rotation ticks, each row followed by its count of ticks:
The counts run from 0 to 376.
[ 17 -24 -35   9 -10 -15  13  27   0 -12  10  15  -8   8   0  40  17   0
  -5  -1  20   5  26   3  17  -6  -3  -7 -13  10  12   2  -8 -20 -23 -30
  -6]  60
[  2 -14 -32   2 -32 -12  21   0  12  16   0 -28   8  -8 -18  30   6 -14
 -23  15  14  14  12  -8  -1 -28 -15  -9 -26 -16  -3  12 -25  -2  -2  -9
  11]  258
[  4   4 -26  11  -5 -26  19   9  -2  12  15 -20 -21  13 -27  34  33 -11
  -8  -1 -29   3   9   0   4  -9   9 -11 -26 -16   8  -3   6  -9 -23  -7
  -5]  292
[-13   5 -18  -7 -28 -28  16  30  -3   3   9 -21  -5  -2 -10  20   5 -34
  -8  20  11  -9  30 -16   3 -11  18 -11 -17 -29  -7   3 -12  -7 -21 -11
   9]  194
[ -1 -24 -39  -8 -26  -4   0   2  -2  19   9  -6  -2  -6 -25  27  -2  -5
 -26  11  15  20   8  -3   1 -16  -6 -12 -31 -21  -4   7 -37  -9 -14 -14
   4]  259
[ 11   5 -35 -10 -30 -10  38  11  17  -1  -3 -21 -18  13 -11  28  18 -19
  -1 -13   7  -3  -4   0  -3 -24  15   0 -12   2  19   8 -22 -33 -11 -10
  10]  141
[ -1   6  -4   5  -4 -50   1  12  21  -1  14 -20 -16   1 -20  29  17 -29
  -9  -5 -15 -30  24 -15  -6  -8  -6 -19  -5 -22   3   6   9 -13   4 -12
  -7]  303
[ 11  -9 -29  25  -1 -30   5  15   3  10  10 -14 -20  11 -15  25  37  -5
  10  -9 -15  -7  24  14  -2  -9   2 -13 -27  -9   3  -4   8   1 -15 -16
  -6]  291
[ -5 -12 -17 -28 -10  -8  12   3   5 -21  14  12 -15   8  -7  42 -10 -10
 -26   2  23   2  14  -6   5 -13 -17  -8  -8 -25  20  -1  -7 -26  -4 -27
  -4]  44
[  2 -22 -42  -7 -17 -12  -8 -17  11   6  22 -11 -26   6 -22  13   4   4
  -2 -22   2 -14   8  16 -36  -8 -14 -10 -19 -28  12   1 -11   5  -2 -22
   7]  22
[-10 -13 -22 -21 -13 -16   7 -12  -2 -10  11  -2 -16  16 -18  36  -6   1
 -28   3   0  14  16  -4   5 -11 -19 -12 -28 -36  13  -1  -5  -9 -16 -19
  -2]  40
[  4 -12 -32  -9 -22  -8  29   7  -8   9   1 -17   1   5 -14  38   8  -2
 -25  16  -2  29   5  -1   2 -21 -10  -5 -30  -3   2   3 -22 -12 -24 -11
   5]  262
[-17  -8 -19 -11 -30 -17   7   5  15  -3   5 -16  -1 -16 -18  21  -1 -26
 -17   9  16   0  -3 -18 -16 -32   5  -6 -31  -8  -6  13 -31 -15 -20   4
  18]  130
[-15   2 -13 -12 -30 -42   7 -18  13  -2  -2 -29 -16  15 -15  30 -12  -6
 -15  -2 -11   5   5 -10  -3 -14 -17 -13 -31 -28   1   1 -15   5 -14  -1
  10]  243
[  3  11 -31   7 -13 -34  -2  19  -1  20  24 -11 -24   6 -30  15  16 -11
 -14  -7 -26  -3  13  -1  -6  -2  27  -7 -15 -23  -4 -11 -13  -4 -26   1
  -9]  85
[  2  -9 -32 -12 -32  -8   7   1  17  12  10 -13  -3 -12 -19  29 -14 -15
 -26   5  23   5   4  -9  -1 -21 -11  -7  -7 -26   4  11 -36 -21   7 -19
   4]  255
[  9  -5 -35  -3 -35 -29  26  17  24  -1  -6 -20 -24  11  -3  16   7 -14
  12  -6  -4 -15  -8  -3  -9 -14   8  -7   0  18   2  14 -25 -19 -11  -9
  16]  348
[ -3 -18 -24  17 -23 -49   2  21   7   3  -2 -18 -17  15  -4  15  -7  -8
   8  11   3 -11  36  -6   5   4 -13 -19 -10 -10 -14   1 -17  14 -10 -22
   5]  321
[ 12  15 -17   0 -22 -43  19  20   6  15  12  -5  -6   9 -10  34 -10 -12
 -26  -3  -5 -10  22 -12  10   6   1 -11  11 -17  10  -8 -23 -13  -9 -11
 -15]  315
[ 11   2 -11   2  -3 -47  19  17  27 -15  12 -11 -24  13  -8  30  19 -16
  -8  -3 -13 -25  15  -7   2   0  -8 -15   0  -5  12   1  16 -21  -6 -13
  -8]  299
[  8   7 -29 -13 -28 -33   4   8   8  10  16   6  -8   5  -3  30 -29   1
 -34 -17   9 -14  14  -8 -18   3  -4  -7  10 -15  13 -12 -32 -13 -15 -11
  -6]  108
[  5 -11 -30 -16   1 -13  12  -3  11  -6  26   4 -23   8 -30  33  20  -7
 -30 -12 -19   9 -10   3 -14 -14  -7  -7 -22  -4  20   3  -2 -32 -20 -11
  -4]  153
[ 10  -7 -35  34 -10 -31  -9  17  12  14  17 -10 -24   2 -14  18  26  -9
  10 -15   0 -25  30   9 -21  -6  13 -12 -14  -9  -4  -6  -8   1 -19 -15
   1]  83
[  8   3 -19  -3 -14 -18  23  36   8  -3   7  -2  -9   6 -10  38  17 -24
 -14   9   5   3   5 -12  30 -16  13  -5 -13   5   9   4 -16 -30 -20 -15
  -7]  62
[ 10  -7 -28  12 -24 -24  -7 -14  33   1   6 -11 -25   7  -3  23  11  -5
  11 -40  17 -21   8   4 -23 -24  -5  -9 -24 -12  16  -4 -10  -8  -2 -18
   7]  366
[ 12   0 -21   0 -11 -23  33   0   1   8  10 -31 -14  19  -7  32  19   2
 -11  -3 -14   1  31  10 -10 -11 -12 -16 -19 -32  18  -8  15  -4 -10 -19
  -1]  167
[ 16 -20 -40  -4 -18 -26   0  -3  10   4  20   9 -26  15 -20  25 -11  18
 -23 -24 -13  -5  -3   8 -26   4  -9  -4  -1   1  10  -5 -29 -13 -15 -13
  -2]  233
[ -4   5 -21   1 -31 -46   2  20   3  13  10  -7 -15  10 -18  24 -19 -14
 -17  10   0  -3  22 -17  20   3   2 -10  -2 -21  -5   2 -33  -5  -4 -14
 -11]  319
[ 15 -10 -35  24  -8 -38  10  17  -3  11  14 -14 -28  20  -6  22  18   2
   7 -12 -22 -17  25  11 -17  10   4 -12 -14  -3  -1 -13   3   8 -28 -14
   1]  87
[ -1  -4 -40 -10 -32 -25  17  16  20   0   2 -14 -29  10 -23  14   3 -23
  -1  -3  -6  -6 -19  -7  -3 -13  12  -4  -9   6   4  17 -32 -23 -10  -9
   6]  349
[ 15 -14 -20   6   7 -36   0  17  10 -16  19   9 -30  22  -5  34  18  -4
  -3 -12  -7 -27  20   5  -2   6 -13 -14  -3  -3  19   1  17 -17  -9 -30
  -8]  298
[ 26 -21 -34  14 -16 -24   5  -8  28   6   3  -2 -12   7  -8  33   5  14
  -9 -25  11  -9  11   6 -10 -11 -29  -9  -3   1  17  -1 -18 -14  11 -26
  -6]  30
[  3  -6 -25 -20 -19 -12  28  12   8 -12  -3   0  -7   7  -8  43   6  -9
 -23   7   5  21  -4  -9  17 -23  -4  -1 -23   6  13   3 -21 -32 -23 -15
  -2]  266
